Each path below is one point turned by a fixed rotation once a step. After each direction that follows a path, write how fast that rotation turns it, in degrees a step (0 if it stays still).
Each turn is a multiple of 5 degrees from 10 to 175, or 0.
Path 1:
[ -2.0 -16.1 -25.4 -17.3  12.4  -0.6  10.4   8.1  -4.9  10.9   8.6  14.0
   5.5  -4.6   6.1 -29.9 -23.9  -1.9   1.7  27.1  15.1   4.7 -16.9   6.2
  -1.9  23.7  22.1 -11.3 -17.7  -7.2 -11.5  23.3  10.7  19.3 -28.0   3.1
 -47.0  -5.4  -9.2  13.7   0.3]
[-10.2 -18.7 -28.7 -12.0  14.0   2.8   4.6  11.8   0.3  -0.4  17.8  20.6
   3.5  -3.0   4.2 -37.2 -11.5 -12.4  -1.4  13.6  34.2  -7.6 -19.6   1.1
  -2.2  28.4  15.6  -7.4  -4.7  -8.7 -16.3   9.2  18.3  24.2 -25.7  -1.2
 -26.2 -13.1 -10.8   4.2  13.1]
[-12.1 -12.0 -25.2 -16.0  14.5   4.3   2.6  10.9  -6.6  16.3  14.8  13.1
   1.9 -19.1  10.1 -37.1 -21.1 -12.6  -7.9  13.8  21.7   9.6 -16.1  -0.2
   1.8  27.0  12.0 -10.4 -20.9  -9.3  -2.6  10.9  20.4   3.3 -36.4  -0.5
 -33.7  -6.2  -8.9   4.8   4.0]
[-14.4 -14.5 -26.3 -17.4  11.9   4.9   1.5   8.1  -8.7   0.3   9.8   6.2
   2.3  -1.9   1.3 -27.5 -12.8  -7.8   8.8  19.1  27.8   6.3 -29.6  -8.6
  -6.6  35.8   9.3 -11.3  -6.6  -9.0 -13.1  22.2  24.7  15.3 -21.3   5.0
 -42.8  -5.1  -2.6   1.0   1.7]
[-19.0 -26.9 -27.2 -15.8   7.1   6.3   4.1  -2.2  -5.5   3.5  10.8  11.7
  14.9 -13.7  15.1 -22.9 -16.0 -17.6  -1.7  13.4  19.0  -2.0 -18.4   8.7
  -7.7  35.3  12.3  -4.2 -13.7 -19.0  -4.2   9.4  17.4  16.6 -27.1  -5.5
 -35.7  -3.7 -10.3   1.0  11.3]
[ -5.1 -19.9 -24.6 -15.7  10.5   0.9   9.0   7.2  -3.9   9.8   9.8  10.4
   7.5  -7.9   3.6 -25.1 -22.7  -2.9   6.2  25.8  13.8   3.0 -19.2   1.3
  -2.4  25.7  18.0 -15.2 -15.4  -6.5  -9.5  27.3   7.5  19.7 -29.4  -3.0
 -46.5  -7.2  -8.1  10.9   3.7]
[-14.1 -21.8 -31.1 -11.1  11.7   1.2   3.4  10.6   2.4  -0.3  18.6  21.7
   4.8  -8.8   2.2 -29.5 -14.3 -10.9   2.4  13.2  30.9  -7.8 -19.3   0.1
  -4.7  30.9  13.4 -10.7  -5.7  -8.5 -13.6  13.9  13.2  26.0 -27.8  -7.3
 -26.1 -12.0 -12.2   1.5  15.3]
[-14.6 -15.5 -25.6 -13.5  14.1   4.8   1.9   9.7  -5.8  15.5  15.3  13.2
   0.9 -21.9   4.8 -30.3 -22.8 -13.6  -5.5  12.7  21.5   9.6 -14.4  -4.9
   0.9  28.9  11.4 -15.4 -19.7  -9.9  -2.6  16.2  12.4   5.0 -39.2  -5.1
 -34.9  -9.5  -9.7   4.0   5.8]
[-18.0 -15.4 -26.2 -13.1  11.5   4.1   1.5  12.5  -6.3  -3.4  11.3   6.2
   0.4  -4.3  -3.6 -23.9 -16.2 -10.3   9.2  14.7  29.3   4.7 -28.8 -12.7
  -5.9  36.9   6.3 -15.2  -5.9  -9.4 -11.5  23.3  19.8  13.9 -23.5   0.0
 -39.4  -8.2  -2.1   0.5   4.3]
[-20.0 -29.3 -29.2 -15.5   7.8   6.5   4.0  -1.2  -5.1  -0.3  11.7  12.2
  12.5 -20.2   9.9 -17.1 -19.4 -19.9  -1.5  11.5  17.9  -0.2 -17.5   3.1
  -7.3  36.2  13.3  -9.7 -13.5 -18.5  -2.1  12.1  14.4  13.6 -27.5  -8.1
 -36.8  -5.4  -9.6   0.0  10.6]
[ -6.8 -20.6 -26.4 -14.8  11.4   1.9  10.4   9.5  -1.7   6.4   9.6  13.2
   4.8  -9.9  -1.5 -19.3 -24.5  -2.5   8.6  23.6  12.3   2.7 -17.0  -1.6
  -3.5  30.0  18.2 -17.4 -14.2  -7.2  -9.1  29.2   4.7  18.9 -26.3  -5.3
 -48.3  -8.1  -8.1  11.5   3.0]
[-13.8 -23.9 -33.0 -11.6  13.3   2.1   5.1  12.2   1.4  -5.1  17.4  22.9
   4.6 -11.9  -2.9 -23.3 -16.1 -13.9   0.5  12.2  29.3  -8.5 -15.2  -1.2
  -4.7  34.4  15.5 -12.5  -6.0  -9.8 -14.1  12.6   8.3  25.6 -26.1 -10.5
 -26.6 -14.5 -11.9   3.5  16.3]
[-12.4 -16.7 -27.8 -15.4  17.2   3.1   3.1  14.1  -3.6  11.7  14.6  16.7
  -0.8 -24.0  -0.5 -24.8 -24.4 -14.2  -6.0  10.5  18.8   9.1 -10.0  -6.0
   3.7  32.5  12.3 -17.8 -20.9  -8.6  -3.2  15.0   7.5   6.7 -36.0 -10.9
 -33.9 -10.9  -8.3   4.8   4.3]
[-17.9 -14.4 -27.5 -14.8  15.8   5.2   3.8  15.0  -5.9  -4.0  11.9   8.4
  -4.0  -6.6  -9.6 -19.5 -17.6 -13.4   7.0  12.1  29.1   4.6 -23.6 -15.4
  -5.4  39.3   8.2 -18.0  -4.5  -9.4 -11.8  20.8  17.1  12.7 -22.5  -3.4
 -39.6  -6.4  -1.0   0.5   2.5]
[-20.1 -28.1 -27.9 -17.2  10.0   8.1   6.1   2.1  -5.5  -1.0  11.5  13.0
   9.7 -19.9   3.3 -11.5 -22.5 -19.0  -5.0   7.3  16.6   0.7 -10.3   2.5
  -8.3  40.9  13.8 -10.4 -16.8 -19.7  -2.1   8.6  12.9  13.5 -25.3 -10.5
 -37.8  -1.1  -7.7   0.3   9.3]
[ -6.6 -21.2 -27.1 -19.4  13.2  -0.2  11.4  10.6  -1.4   1.6   7.4  11.2
   1.6  -8.2  -6.6 -13.2 -25.3  -7.0   5.7  22.1  11.9   4.6 -10.9  -1.1
  -3.3  33.7  20.8 -17.6 -14.7 -11.5 -10.1  26.1   3.2  18.6 -23.7  -6.8
 -50.5  -6.1  -6.1  10.7  -0.9]
[-11.7 -23.8 -31.9 -15.3  15.6   2.1   9.8  13.8   1.0  -7.6  16.8  23.2
   2.5 -10.8  -7.5 -19.9 -18.5 -15.4  -0.6   9.8  27.6  -9.2  -7.0   1.1
  -4.1  36.9  17.9 -11.4  -5.6 -10.9 -13.7   8.3   6.8  25.7 -22.8 -11.0
 -28.9 -11.9 -11.0   3.0  12.5]
[-10.4 -14.2 -28.1 -17.5  19.1   2.9   8.6  17.0  -5.5   7.8  13.0  16.8
  -6.9 -21.7  -6.0 -24.3 -26.1 -13.9  -9.2   8.8  18.6   9.4  -4.9  -4.5
   4.5  30.8  16.1 -16.9 -20.7  -8.8  -6.3  11.1   7.6   6.0 -33.5 -10.1
 -36.6  -9.0  -7.3   8.7   0.0]
[-17.2 -14.4 -31.2 -17.8  17.9   5.6   7.1  17.7  -5.8  -8.3  11.1   8.3
  -7.9  -4.4 -12.8 -18.9 -15.8 -15.5   3.1   8.2  27.9   4.5 -17.7 -12.1
  -4.7  41.3  11.5 -15.5  -4.6 -10.1 -15.9  14.4  18.7  13.7 -18.8  -1.3
 -39.5  -6.8   2.0   1.6  -0.6]
Speeds:
[  0.9  -0.3   5.6  -5.2   2.9  -2.2   4.7  -2.1  -0.2   5.4  -1.9  -0.8
   2.1  -2.1  -2.9  -0.1 -11.0  -0.9  -5.6  -2.9  -0.9  -3.6  -4.5  -9.1
  -1.7   2.8  -4.0   9.6  -2.9   5.8  -4.7   2.6   2.0  10.8  -2.2  -0.4
   1.7   6.9  -2.0  -3.8   1.5]  0
[  0.9   0.7  -1.4  -5.0   5.0   1.6   6.7   4.7  -0.7  -6.7  -2.2   1.5
  -6.3   1.4 -10.0   8.2  -2.9  -4.0  -5.9  -6.0  -1.3   0.6  11.4   1.8
   0.6   5.6   3.8  -0.8  -0.5  -1.4  -4.0  -6.1  -2.2  -0.8   4.6  -1.5
  -2.1   2.4   3.5   2.0  -6.3]  10
[-2.2 -7.3  1.5 -2.7 -5.2  2.4  1.4 -9.1 -1.7 -3.6 -5.1 -5.4  8.1  3.1
  4.5  9.3 -1.3 -1.1  4.1  3.5 -7.3  0.0 -1.9  5.2 -5.3  4.4  0.5  2.1
  0.5 -6.0  2.1  2.0  1.2  1.6  5.3  1.5 -9.0  6.4  1.7 -0.4 -1.5]  70
